In the rows, zero is written as 128.
Named moves, each a turn or a mirror, and the order they were made in; the first pair answered:
K194 (before => after):
[109 128 133 161 106 122 136 143 115 175 132 152] => [ 91 111 124 147 107 133 105 140 113 163 147 110]
[131 111 116 133 144 142 104 136 126 116 122 109] => [148 129 124 148 143 131 134 138 126 128 105 148]
[112 124 139 137 111 124 117 144 145 147 133 163] => [102 114 135 129 111 132  99 142 144 137 142 136]
K833 (before => after):
[127 135 155 137  90 133 129 141 125 131 110 172] => [107 125 153 134  84 137 102 145 126 137 125 153]
[169 162  81 202 165  95 159 151 135 149 136  97] => [182 170 107 194 149  93 187 145 139 151 122 146]
[151 130  92 147 151 109 162 124 131 125  99 142] => [145 128 114 136 132 110 166 123 135 135  99 175]
K994 (before => after):
[128 137 151 101 153 123 117 120 136  84 102  93] => [127 138 178  92 129 123 123 118 141  94  99 135]
[130 128 152 124  96 114 152 129 123 135 121 176] => [132 124  95 144 144 115 134 131 113 111 129  80]
[ 99 113 145 113 110 125 104 132 121 158 144 164] => [101 110 105 125 143 124  93 132 113 142 149  96]
[166 133 120 123 150 125 168 118 122  98  95 118] => [164 133 135 117 137 124 172 117 125 105  91 143]
K344 (before => after):
[145 133 103 169 147 108 179 142 131 124 125 146] => [120 127  89 180 147 107 145 154 130 141 145 119]
[141 143 118 138 141 121 156 122 129 122 117 127] => [130 142 108 150 145 118 142 129 129 133 125 113]
[115 113 138 133  63 126 132 143 160 163 119 172] => [124 118 137 139  68 123 143 143 159 161 114 180]
[134 137 112 154 145 119 140 147 122 150 127 130] => [116 128 114 148 137 125 117 149 123 155 140 116]

Between the rows of a pair lie two moves.
[112 112 168  93  76 127 119 125 127 142 124 170] => [ 91  97 125 103 105 131  77 133 122 134 146  85] | K833, K994
[153 106 136 113 138 122 143 101 130 120 112 160] => [148 114 135 130 133 113 140 111 132 140 116 174] | K344, K833
[119  98 167  63 109 153 100 111 120 101 123 137] => [113  94 156  65 115 154  86 114 118  99 130 115] | K833, K994
[109 109 101 144 141 131  90 139 114 147 130 103] => [121  93 142  89 117 150 104 115 117 117 119 130] | K344, K344
[159 108 147 126 160 151 175  96 103 102  96 121] => [147 100 171 107 136 157 165  93 108 107 100 145] | K194, K994
[131 134 140 114  87 133 137 125 126 143 112 154] => [151 150 106 142 121 122 155 129 120 138 100 127] | K994, K194
[ 65 118 153  85  96 136  60 146 148 152 149 121] => [ 99 114 114  75 144 145  78 130 138  95 136  51] | K344, K994
[115  91  93 170 153 140  91 149 128 142 148 119] => [116  83  96 156 153 148  87 142 127 130 150 107] | K833, K344
[138 137 123 142 140 114 140 124 114 135 124 135] => [119 120 124 124 136 125 111 122 116 129 137 110] | K833, K194
[127 116 179  94 130 119 162  92 140 104  98 125] => [118 110 147 105 152 121 141  97 133  97 110  67] | K344, K194
[139 141 127 105 126 142 122 106 145  91 118 124] => [137 145 139 104 115 138 125 106 146 101 115 148] | K194, K833
[117 169 142 174 100  89 122 146 107 205 112 201] => [ 79 139 155 145  77 103  71 145 109 205 138 176] | K833, K344
[134 121 113 120 152 143 121 124 121 100 129  85] => [147 133 108 132 161 136 141 126 120 101 118  96] | K833, K344
[114 142 130 124 119 148 113 129 154 146 149 164] => [121 139  96 134 149 148 111 129 147 128 151 109] | K344, K994
[134 130  98 159 147 119 117 150 130 150 142 116] => [117 117 136 127 110 130 102 146 138 158 149 152] | K344, K994
[131 113  71 176 168 113 119 140 118 139 161  25] => [135 116  71 177 170 113 124 140 119 136 159  25] | K833, K344
[153 157  90 168 169 114 165 136 110 127 113 118] => [113 120  90 132 157 133 104 133 110 114 144  61] | K194, K344
[139 126 146 114 112 135 127  78 121 101 127 139] => [148 136 142 124 116 131 139  80 123 105 119 148] | K833, K344
[124  91 160  85 116 143 116 102 131 106 115 115] => [166 127 135 131 147 120 171 107 126 111  88 137] | K344, K344
[141 127 162 121 117 127 143 121 127 127 111 178] => [113 104 125 118 135 138  90 126 122 114 139  89] | K344, K194
[107 108 179 108  92 136  99 128 139 169 149 181] => [130 111 187  90  94 140 124 115 138 146 134 192] | K194, K344
[105 100 170 140 108 160  98 118 146 128 136 109] => [147 118 180 139 117 155 151 106 143 109 106 145] | K344, K344
[126 105 139  81 112 149 110 104 128  69 144  97] => [128 127 170  99  83 134 138 114 135 109 134 187] | K194, K833
[114 107 154 115 116 127 140 121 125 116 123 146] => [119 109 152 115 118 127 146 119 125 112 120 147] | K833, K344
[ 73 116 114 165 119 125  87 150 141 171 165 124] => [116 148  97 200 144 107 141 151 136 171 136 149] | K833, K194
[116 125 148 121 109 129 124 127 137 133 141 160] => [106 114 138 110 116 138 107 123 135 121 150 123] | K344, K194
[123 130 113 154 127 106 137 141 122 152 138 116] => [111 124 130 145 110 111 128 142 126 157 143 132] | K994, K344
[142 127 196  78  89 137 150 106 145 124 107 193] => [111  93 151  62 118 155  87 102 137  94 140  69] | K194, K994
[116 121 127 102 127 119 110 111 139 143 162 124] => [119 126 135 102 121 117 119 111 140 145 158 146] | K833, K994
[117 129 119 117 129 133 122 120 125 130 118 149] => [124 135 109 127 139 128 130 121 122 129 114 145] | K994, K194
[ 97 128 159 148 110 111  79 128 141 187 135 152] => [112 144 144 173 129  99  98 133 138 194 125 156] | K833, K194
[112 118 112 125 148 154  80 154 123 126 145  70] => [106 119 170 101  97 155  91 151 134 149 140 161] | K994, K194
[164 124 153  74 136 150 157 101 126  74  95 143] => [147 110 160  63 125 156 136 100 127  74 105 135] | K194, K833
[127 136 164 170 134 122 123 143 142 137 113 183] => [109 115 126 165 157 132  80 144 135 117 135  94] | K994, K344
[176 135 133 108 134 113 158 129 112 100  95 111] => [167 130 119 113 143 113 143 132 111  99 103  83] | K194, K344
[109 104 128 124 119 115  82 131 130 150 146 135] => [114 108 139 124 111 114  94 131 133 153 138 160] | K833, K994
[146 152 160 146 127 119 155 112 144 114  95 162] => [111 121 177 107 102 138 107 108 147 106 121 138] | K194, K994
[133 114 150 114 109 133 120 116 112 134 111 169] => [133 106 111 117 140 138 103 114 106 111 120  99] | K994, K344
[158 147  90 138 178 113 164 132 113 129 104 101] => [127 138 157 109 111 118 152 135 129 166 114 193] | K994, K833
[130 115 121 138 124 133 138 117 137 117 138 159] => [125 117 119 145 124 131 133 122 138 126 140 159] | K344, K833
[115 100 133  96 128 147 115 119 133 112 126 100] => [120 118 155 110 110 135 137 125 139 142 116 165] | K194, K833
[124 124 143  88 120 166 121 105 152 142 163  98] => [130 128 157  85 110 165 133 104 154 147 155 125] | K833, K994
[145 142 129 131 119 115 141 131 124 125 118 153] => [117 122 131 112 109 126  99 134 124 123 139 121] | K833, K194
[120 139 146 132 137  90 161 143 117 136 135 146] => [127 140 135 136 149  90 162 142 114 128 133 129] | K994, K833
[118 115 137 134 130 132 104 126 113 182 175 140] => [117 106 134 120 132 140  95 121 110 165 177 115] | K344, K833
[114 120  93 138 155 124 113 112 115 117 125  90] => [147 137 111 136 153 119 160 104 116 110  99 142] | K833, K833
[171 135 141 160 114 125 163 106 135 119 115 126] => [166 133 152 155 103 125 162 107 138 123 118 140] | K994, K833
[ 93 137 112 198 157 102 101 184 115 189 115 144] => [ 60  89 170 107 106 140  59 160 123 157 135 148] | K344, K344
[134 143 168 132  91 128 135 132 137 165 127 218] => [128 157 136 174 112 111 130 148 134 188 133 199] | K344, K344
[131 142  98 180 148  99 127 146 137 142 109 150] => [119 134  90 178 151 103 106 147 136 141 120 125] | K344, K833
[140 128 147 106 108 130 160 118 128 123 104 169] => [113 107 109 111 129 136 108 125 122 113 134  78] | K344, K194
[166 143  74 157 160 114 162 134 111 127  95 125] => [105 107  77 138 137 128  82 143 114 144 138  77] | K344, K344
